Each run below is a few steps of one of 6 hidden systems, one row a step.
path 1, z518 (10 x 20):
[[-19  -2 -21  11 -13   0 -14  -2 -16   9 -21 -12 -24 -12 -23  23  18  -6
  -14  25]
 [-14   1  15  -6  14   8  14  18   1 -14 -17 -30  -2  11 -14   8  30   7
   14 -24]
 [ 18  26  11   0   2  -8  -8  13 -12 -39   2  10  -9   1 -24 -13 -25  -6
    7 -11]
 [  3 -19  30  -4 -10 -18 -32   7  -2   8  -6   7   8  13  -3 -14  -9  18
  -34   9]
 [-12  -7  22 -10  -7  -3   5  -9   9  11  40  -9  12 -31   4 -14  24 -13
  -15  -9]
 [ 30   0  -1   5  23  18  27 -13  16  15  20  16 -16  15  10 -22   3 -16
    7   2]
 [-16  13 -21  24   0   8  -2 -25  -2  16   0  13  32  16  12  -5 -21  17
   16  19]
 [-11  10 -17 -10 -14   5   1  -2   3  22 -37   8   9 -25   1  30  19 -18
   -1  25]
 [  3  -9 -11 -21  12  -8  10   5  -2  -8 -25 -15  -2  15   3  27   8 -16
   19 -48]
 [ -4 -13   0  23  -7  -7  -4  18 -14 -42  -7  11 -19 -11  -3   5 -45   1
    9 -20]]
path 2, z627:
[[-16  20 -16  20 -15  20  14  12  13 -13   3 -10  -5 -14 -12  18   0   4
   24  21]
 [ 17  12  -3  -2  13  -6  -9  -7 -17   3 -12  -8 -24  28 -36  -6  16 -11
   -9   0]
 [-25  -3  20  15 -14   1  -3  23   1 -16 -16  -6  23  11  -8  -2  -4  21
   22 -14]
 [ 13   8  24  -7  -4  -9  -1  -2  -1 -12  15   7 -13 -19 -26 -11   4 -38
  -17 -13]
 [-13 -35  17   1   8  -7  -5  -4   7   8  17 -19  12  23  17  -8   1  22
  -13 -23]
 [ -9   5   1  19   7  17  28 -11  -2  -1  17  20   3 -40  17 -14  -6 -17
   11   3]
 [ 19   7  -3 -25  20  -2  -7 -22   6  33   4  -3   7  20  11 -10  23   7
  -23  21]
 [-24  -3 -23   4 -20  -3  -2   8 -16  13 -24  10  24 -23  22  13  -5  15
   35   0]
 [ 40  17  -5 -23 -12  -7  -4  -1  23   3  -5  21 -14   5 -20  19 -10 -42
   -9  11]
 [-26 -23 -17  14  -5 -14 -28  -5  -5 -12  -6 -27   7  30   1  29 -24  32
  -15 -11]]
path 3, z646, 10 rows:
[[-12 -12  13  16 -16  11  -8  -3  29  19   1   0  15  16   0   7  -3  12
  -22  36]
 [-23 -18  -6  -1   3   5  14   0  -7   4 -12 -19 -19 -29  -3  21  33 -18
   -6 -12]
 [ 12  15 -13  -5  38   6  20 -10  -6 -21  -5   4   3  13  21  -1 -20   3
   17 -27]
 [ -1  13   4   2  -4 -17 -36 -14 -13  -5   0   6  16  13  -9  -7 -23  19
  -32  20]
 [  6 -23  20 -18 -21  -2  -5  32  12  12 -11  -2 -18 -25   9   4  24   7
  -16  21]
 [ 15  -2 -22 -12  -1  -5  19   1   4  -7  39 -10 -19 -11   6   6   2 -18
   26 -32]
 [  1   6  -7  35   3   0  -6 -14 -22   1   6  26   5  19  -6 -33 -28   9
   20   1]
 [-15  14   7  15 -13  21  -2   5  22  10  -9  -7   5   0 -14   9  17  12
  -15  52]
 [ -5  -1 -11 -25   8  -2  11   3  -4   9 -21 -24 -10  -3 -12  23  44 -20
    8 -23]
 [  7  10  -3 -10  11 -12   2  -2  -3 -19 -13  16  29  18  18   5 -37  -3
   25 -39]]
path 4, z627:
[[ 28  12   1  -6   3  -7 -21 -17   3  15 -11  32   7  13   4  -9 -22  -4
  -28  34]
 [-32 -15 -14  -4 -22  -4 -13  10   2   3 -19 -20   8 -24  12  38   8  18
  -12  16]
 [ 25   3 -19  -8  14   9  24   5   7 -16 -13   2 -35  -1  -6  24  -2 -36
   14 -18]
 [  8  17  -4   5  19  -5 -16  -6  -3 -26   8 -11  11  44  -3  -6 -28  35
   -4  -1]
 [-16  -3  16  18 -14   3  -7  26 -21 -16 -11   9 -20 -43  -5 -16   1  14
   -6  24]
 [ 20  -1   8 -32   0  -1  10  16  20  11  25 -28 -19   8 -12   1  46  -8
   -1 -11]
 [-14 -10 -20  26  -1  -8   1 -10 -22   5  19   3  14  20   6 -20 -18  13
   44 -36]
 [ 14  12  23  19 -16  13   0  -7  21  16   8  35   4  -7 -14 -21 -12 -20
  -17  43]
 [-35 -19  -7  -9  -4  -8 -15 -17  -4  27  -8 -36  14   2  -4  26  38   6
  -28   1]
 [  0  -5  -4   9  12  16  36   6   2  -8 -37  23   3  -8  11  13 -10 -33
   40 -32]]
path 5, z454 (10 x 20):
[[ 12 -10  -8  -5   7  -4   9  -7  -4   7  10  -2 -22   0  -4   0  10 -21
    0 -16]
 [ -6   1  -2  11   9   4   0  -6  -2   0   3   3  17  15  15 -10 -14  24
   10   2]
 [  6  12 -10   1  -4   7   5  -3  -3   7  -9  10 -15 -19  -8   4   8 -16
   -3  22]
 [ -2  -5  -9 -10   6  -3  -6   1   7   1  -2 -24   0  20   3  16   9  18
   -5  -4]
 [-12   7  -2   7 -20  -5  -1   7  -8  -9  -2   9  11 -19  -7   2 -10  -8
   21  -9]
 [ 21 -10   6   2   0  -2  -5   3  17  -3   7   2 -22  21 -12   3  -9  -9
  -15   4]
 [-28 -10  18  13   6   2  -3  -5  -9  -2   3  -9  16 -11   6 -11   4  18
  -14   0]
 [ 22  18   1 -17  14   3  17   2   0 -11   2   7 -14 -14  -2  -4   8 -24
    6  -9]
 [  3   3  -7 -10   7 -14 -21 -16  -6  16   1  -3  18  27   7  -6  -4  19
   -7   2]
 [ -5  -3   5   5 -21   6   7  21  -3  15 -21  17   0 -25   2  -6  13  -4
   22  13]]
path 6, z193, 10 rows:
[[  8 -22 -19   7   1   9   4  16  10  10 -28  -1 -22  18  12  20  -3  16
    7  17]
 [ -6  16 -16 -10   3  -7  -5   3   2 -30  -5 -23   1   4  -7  35 -11   3
   -1 -15]
 [ 22   7   3  11  11  -3  -6   6  -8 -19  -3   6 -24  29 -25 -14 -16  -2
    5  -8]
 [ -4  13  14   1  -7   0 -18   6   9  -4  16 -16   7  12 -13  -9   8  29
  -16  23]
 [ -5  -8   3  -4 -10 -10  -4  10 -16   5  18 -16 -21 -17 -16 -11  30  -1
    1  -8]
 [ -3   9   9   2   5   8  20 -13  13   8  31  -4  16   2  -3 -15  14 -15
   14 -15]
 [ -9   8   1  11  -9   2  -4 -18  -8  24 -10  23  18 -13  -5  -9   3 -18
    0  16]
 [-11 -23   8  -3  -4   7   8  10  11  20 -30   3  10  -5  18  12  15   1
    4   2]
 [ -8  -5   3  -8   3  -6   5   3   2 -21 -15   3   9 -17  11  23 -18 -17
   -1 -27]
 [ 16  -8   8  10  20   2   1  -4   3 -15 -10  18 -11  12   8  -4 -34  -3
  -17  -1]]
path 7, z518 (10 x 20):
[[  3   6 -20  -3  -7 -20 -10  -6 -16  -6  16  -5   1  12 -14   1 -10 -10
   23 -34]
 [ -4 -28  15  26 -19   4  -2  19   6  -2 -14  13 -18  -3  -8  -1 -15  -2
   -4  12]
 [-18   0   2   3  15   3  -4 -21   3  -7  13 -30  -2   9 -15  12  12  -1
  -33   1]
 [  0  15  14   3  23  12  18   7 -19  -6  -8   6  -2 -17   6 -30  17  10
   12   1]
 [ 27  28   6 -21  -3  -4  -8   5  26  -7   3  11  20  17   4   5 -17   4
   -3  14]
 [ -1 -18  -7 -13 -18 -29 -24 -11 -23  30   1  13  13  -6   7 -10   2  -5
    1 -13]
 [ -6 -29  10  10 -18  12  23  10  35   7  16  -1  -8 -16   6  15   4 -25
    6  -9]
 [ -1  -1 -27  25  33  11   8 -31 -10  -5   8 -10 -25  23  -9   4 -10  -8
  -11  -4]
 [-30  14   4  23  10  21   7   9 -12 -10 -29   2  15 -11  12  -6   1  36
   12  26]
 [ 21  42  -3 -48   0  -9 -11   7   9 -11 -17  -7   7  -8  -8  27  16  -8
  -14  15]]
path 8, z158:
[[ -4 -10  12   3 -17   0  -1  18  13  -7  20 -14 -12  -5 -10   1   7   7
   -1   1]
 [  3   6  11   1  13   2   5  -3   3 -13  16 -17 -11  11 -20  -6  12  -7
   -8 -11]
 [  3  20  18   3   8  10   8   0   6   1   1   3  13   5  -8 -20  13   4
    5   9]
 [  1   7  15 -16  -4  -3  -3  -8  12  13  -8   7  20  -5  -2   5  10 -18
  -15   4]
 [-13 -17   2   0   1  -6   3 -13  -5  16  -3   4  18   0  11  -2   3  -9
    6 -24]
 [  1  -6  -7  13   3   8  15 -10   8   0   9  15   0 -11  16   2 -21 -12
    6  -1]
 [  3 -12  -9   8  18   4  -4 -11  -2   5  -5   1 -15   7  14   3  -9  11
  -24  18]
 [-11   7 -13  -4   5   4   1   9 -16  -3 -12 -11  -8 -22  11   7  14  21
    2  15]
 [ 22  16  -9 -25   0 -13  -5  12  -6 -16 -13   1  -8  -2  -5  12  -4  -7
    8 -12]
 [  8  -1  -2  -1 -20 -19 -20   8 -11   7  11   9   9  16  -5 -18 -12  14
   19  -8]]
path 9, z158:
[[ 16 -12  -6   4  22   1   7  -4 -12   5 -31  28  -3  14  20  -5 -23  -6
    9 -14]
 [ -8  -2 -19   4 -16  -5 -14  -1  -1   6  12   7   9 -18  28   7 -23  25
   -3  26]
 [  5 -26 -12  -3  -2  -8  -5  10 -15  -1 -10  -7 -43 -14  -4  14   6  -8
  -15  -1]
 [  6  14 -21  -4  11   1   6   9  -7 -15  16 -21 -10  14   4  -3   2  27
   26  -9]
 [ 16  27   3   1 -15  -2 -13  10  -3  -9  -6  12 -10   2 -31  -7  -6  -6
    1  24]
 [ -1 -13  14 -13 -19 -11 -15  13  15  18   0 -14  11  23 -11   6  19  10
   -1  -3]
 [-24   1   4  17 -12   2  10  -7  -1  -6  17  -9  11 -11 -19   2   5 -23
   18 -26]
 [ 12  -7  19  15  17  16  17  -7  25  -7   1  11  -1  24   0  -4 -18 -13
   -7  -3]
 [-25   0  11  12  11   7  -8 -17  -5   4   1  -6  18  -7  11  -6   2  21
  -28  23]
 [ -2  -4  10 -19  11   4  14  12  -4  -7 -24   0  -9 -35  12  12  19 -14
  -10  -6]]
path 10, z646 (10 x 20):
[[-13  23   0  21  -9  -3 -20 -16 -17   7  -2  10  23  14 -25 -17  -8   7
    2  20]
 [ -2  -3  20 -10 -13  13   5  18  27  19 -30  -2   6  -1  -6  15  31  -5
   -8  24]
 [ -3 -10 -14 -19   4 -10  10 -10   4   0   4 -17   5   3   3  27   9 -28
   12 -46]
 [ -4 -12  11  21  15  -4  -3 -11 -11 -16  -9  23  17  12  15 -13 -45   2
   -1 -22]
 [-12  -7  18  14   3  10  -9  -6  14  -4  15 -12  -4  -6   2   1  -2  17
  -48  35]
 [ -2  -1  -4 -22  15  -1  10   9 -24   5   1 -18 -25 -35   9  -8  41   5
   -4  -3]
 [ 34  37 -22 -23  10  -9   6  -2  -4  -7  12  19   9   0  17 -10 -18  -1
   31  -8]
 [ 11  -4  -5   7 -34 -19 -35  -7   0  28   4  21   7  23 -18  -9 -16   0
   -5  24]
 [-19 -34   4  17 -31  14  14  27  24  17 -13  -3 -13 -18   2  22  17  -5
   14  14]
 [ -8   2 -22  19  27  17  32 -16   4 -22  11 -21 -21  13 -13  20  -1 -26
   18 -33]]
path 11, z454, 10 rows:
[[ 10  16  -7 -15   7  -6  -2   7 -12 -15   6 -16 -18   2 -16   1  14  -1
    4 -14]
 [  4  12   6  -2 -13 -12 -17   5  -6   0  10   3  17  14 -10 -15  -8  15
   12  -2]
 [  7  -4  18   6 -17   4   1  10  11  15   3   8  -8  -1 -16 -13  16 -13
   -1  13]
 [ -8  -7  11   1   9   9  14  -9  21   6  20 -17   9   9   3   2  17  -2
   -5  -8]
 [ -9  16   0   8  12   7  13 -18  -3  -3  -9  12  22  -4   0   1  -6 -21
    8 -14]
 [ 19   7  -1 -13   7   0  -5  -4  11   2 -24  13   1  10   4  15 -11  -8
  -17  16]
 [-16 -21   2  -9 -12 -12 -15   7  -8  10 -18  -6   7 -15  15  15   6  10
  -12  -2]
 [ 11 -17  -4  -4  -8  -6   9  16   2  -9  13   4 -18 -12  10   3 -11 -11
   17 -23]
 [  2 -12  -6  24   7  -1  -7 -16  -5   1  24   7  -7  16   5 -16 -24  10
   -8   2]
 [ -7  11   5  16  19  19  13   2 -13  -4 -11   3 -13 -18   1 -14  12  10
   -5  26]]
path 12, z193 (10 x 20):
[[-16 -13 -27  10 -26  -9 -16   1   6   3   1 -15   4  20  -6  31 -15  11
   11  -3]
 [-10  -8 -12  28  -6  10   6   2   9 -19  -5 -14 -25  17 -29  25 -10 -14
    5  -6]
 [ -6  21   9  14  24  15   4 -10   3 -21 -14 -16  -6  22 -31   8   8  -4
  -19   9]
 [  3  23  24  -8  12   1  -5  18 -17 -16 -23  -5  -5  -3 -21 -20  23  15
   -4  11]
 [ 16   5  35 -31  -4 -17  -8  20   3  -3  17  -5   7  -4  -2 -24  20   7
   -3 -15]
 [ -4 -17  19   4 -15 -18 -12  -6  -8  12  43   9  14 -12   7 -33  -6   0
   -1 -21]
 [-12 -23  -4  23 -14  13  12 -16  14  30  34  11  -2 -23  16  -9   1 -11
   -5  18]
 [-19  -2 -32   7  14  17  21 -30  -3  26 -11  -4   0 -22  17  21  19 -19
    0  12]
 [  7  23 -22  -9  18  13  22   0  -3   1 -49  16  12   1  14  19  -1 -13
   32  -4]
 [ 22  10   8 -25  -6 -18 -20  16   9 -10 -46  19  22  25   4  20 -31   0
   -1  -7]]

Name the system that made each run.
path 13, 2 rows:
[[  8   3 -15   3   4   0   2 -15   3   5   6  -1 -11  13 -15  11   0 -24
   -1  -5]
 [-15   2   7  12   2   7  -3   2   4  -6 -18   0  18  10   5   6 -12  19
   -2   7]]
 | z454
path 14, 2 rows:
[[-13  17  -6  -5   5  -1  17  10 -12 -31   1  -7  12 -22   7   7  -4  -3
   35 -37]
 [ 39   8  15  -6  -1  -6  -7  -9  20   6   0  32   1  21 -12  -8 -25 -30
  -15   6]]
 | z193
path 15 (2 x 20):
[[  8  -5 -12  17  27  14  16 -25  -2  18   0   1 -18  25 -11 -10  11 -18
   -1   1]
 [-31  15 -15   8   3   6  -2  -9 -15   2 -27  -5  31  -5  14  14   0  25
   10  13]]
 | z646
path 16:
[[ 24  -4   3  -6   8  -9 -11  -5  -2   4  -1  16 -13   6   5 -10 -13  -3
  -19  10]
 [-11 -14   6   0   4   0  -2   6 -12  15  -4  -5   1 -13  16 -12  19  23
   -4   8]]
 | z454
path 17, 2 rows:
[[ -8   1  -9   9  -5   5   9  -8   5  -1   0  12  16  -8  12   9 -19 -10
   17  -6]
 [  8  -9  -7   8   6   3  -3  -8   5   1 -15   8 -16   7   0  14 -16 -11
  -19  12]]
 | z454
path 18, 2 rows:
[[-12 -10  25  17 -34   4 -11  16  32  11   6   1  29  22  -7  -3  -7  20
    6  17]
 [-22  -9  -5  13  -8  -2   1 -23 -11   5   7  -6 -12 -28 -25  13  14 -44
  -17 -10]]
 | z627
path 19 (2 x 20):
[[ -1  -6  19  -1  27  21  24   3  -3  19 -27   7  -3 -10  18 -17  34   2
   -4  14]
 [  3  35 -29 -30   9  -7   2 -25   5  -1  13 -10  23  -6  12  23   2 -10
    0  -4]]
 | z646
path 20, 2 rows:
[[ 12  -7  10  -8  -3 -12  -3  -3 -16  21  -4  22   1  -4  -4 -24   9 -22
    9 -16]
 [  8  -4 -14  -1 -12   3   8 -12  22  24  30   5  11   3  16   2  -2  -8
   13   3]]
 | z158
path 21 (2 x 20):
[[-16  -5  10  23   8  17  19   1   2  -2 -21   7  10  11  -3  -3  -1  -5
   23 -13]
 [ -4   4  12   3   2   5  -3  -6  22 -15  -4   9  20  -2  12  18 -28  -3
  -21  10]]
 | z158
path 22, 2 rows:
[[-28 -22  21  26  20  11  14 -17   7  -7 -14   0  29  23  10   2 -17  -3
    0 -34]
 [-26   2  27   8  27   9   0 -23   4 -22  -3 -10  17 -13   3   7  -6  -2
  -53   7]]
 | z646
path 23, 2 rows:
[[ -1   5  -5  18  10  10  12   4  -9 -16  -7   4 -18  -1 -10  -3  -8  -6
   14  -4]
 [ 12  18   9 -12   9   5  -3  -4  14   0  -4  -2   5  11  -7   3   6  -1
  -18  17]]
 | z193
path 24, 2 rows:
[[ 14 -22  -8 -20  26  -6   1  -7  -3  14 -15 -10 -19  14  19  11  13   1
  -21 -11]
 [-13   1 -16   1  -8  -6   1   5 -17   2   1  12  20 -24  32  -4 -14  22
   27  -7]]
 | z454
path 25 (2 x 20):
[[  9   0   9  29  -8  12  -2  -9   0  18  12  20 -26  -3 -28 -27   4 -14
  -18  39]
 [-21  10  12   6  15  16   8 -23  15  25  -3 -17  37  31  -5  -5  31   7
   -3   6]]
 | z518
path 26, 2 rows:
[[ -4 -22  24 -16 -22 -16  -7  21   8  -4  -8  -3   4 -15  -4  13   5 -15
   -5 -25]
 [  8 -17   3   0   6  -4  10 -10  16 -15  33  -4  -6   5   8   6 -21 -20
   -7 -33]]
 | z627
path 27:
[[  3  -1  20  12 -26   9   8  22  37  -9  15   1   3  11 -19   3  -6  -9
   18   0]
 [-23 -14  12  22   1   6   8 -11  -2   7  15 -20   2  14 -27 -10  23 -12
    5 -23]]
 | z646
path 28, 2 rows:
[[ 11  -5 -21 -15  -5  -7  -5   3  16   5  35 -21  -3  15  19  10  -1  24
    5   1]
 [ -2   7 -37  15 -17  -9  -8 -12 -16   2  24  -5 -15   4 -17   3 -10  -6
   21  -4]]
 | z193
path 29:
[[ 10  -1   7   1 -17   6   7  25   9  -8  17  -2 -31 -31  -6  -2  10  -4
    0  19]
 [  3   2  -7 -15  26  -4   2 -31  -4  15  22 -18   6  13   3  -6  21  -8
  -14 -18]]
 | z193
path 30:
[[ -1   6   5  12 -22  -7 -22   7   3  -7  -1   4   6  16 -19   1 -20   9
   -2  14]
 [-11 -25  10  10  -8  -1  -8  10   4   0   3 -21 -21   8 -16   5  15   6
  -16   0]]
 | z193
path 31 (2 x 20):
[[ -3   7   3   1 -19   1  -3  -6  23   4   3   5  13  -7  -8  19  -5 -18
   -9  13]
 [ -7 -30  -1   7   8   0   6  -6  -3  16  -8  -6 -10  10   1   3  14  -8
   -4 -15]]
 | z646
path 32, 2 rows:
[[  3 -22 -15  11  12   2   9  12 -13  10  -4  -8 -16  26  10 -14   6  27
   32 -17]
 [-13  36  -3  16 -13   7  -3   0   2 -31   3   3  14 -11 -19  11 -23  -1
    7  14]]
 | z646
path 33 (2 x 20):
[[-25 -21  11   2 -10  11  10   6  23   8  -6 -19   3 -18   7  28  21  -3
  -17   9]
 [  1  -4  -6  -3  34   2  20 -14 -15 -16  -2  -7 -13  -7   8   5   1 -21
    0 -37]]
 | z646
path 34:
[[ -3   1   8 -14  -7 -22 -25 -11 -16  26  -1   3  31  22  -5 -18  11   8
    3 -15]
 [-16 -24  15  18 -39   0   2  27  14   4  10   8   7 -17   2  -2  -8   4
   25  -3]]
 | z193
path 35:
[[  8  -8  -3  -5   3   8   8   8   9  14   7  -6 -19  -9  10  -2  19   7
   -6  19]
 [  3  16 -17  -1   3   2   6  -4   1   2  19 -10   4  13  -3  -5   5  10
   22  -3]]
 | z518
path 36, 2 rows:
[[ -1   1  20  12   5  13   7  -9  23   1  12  -3   6  17 -12  -5   3  -8
  -15  10]
 [-25  -5   5  -1   7  -1   2  -9 -14  11  -4 -13  11 -15   2  -3  28   2
   -3  -9]]
 | z646
path 37:
[[-29 -12   8  24   8  28  18   9  13  -5 -25  -7  -4 -19  16  16   6  17
  -11  29]
 [ -5  11   4 -22  27  -7  -6   0 -11 -36 -27 -15   1 -11   8  27  -6   3
  -28 -16]]
 | z158
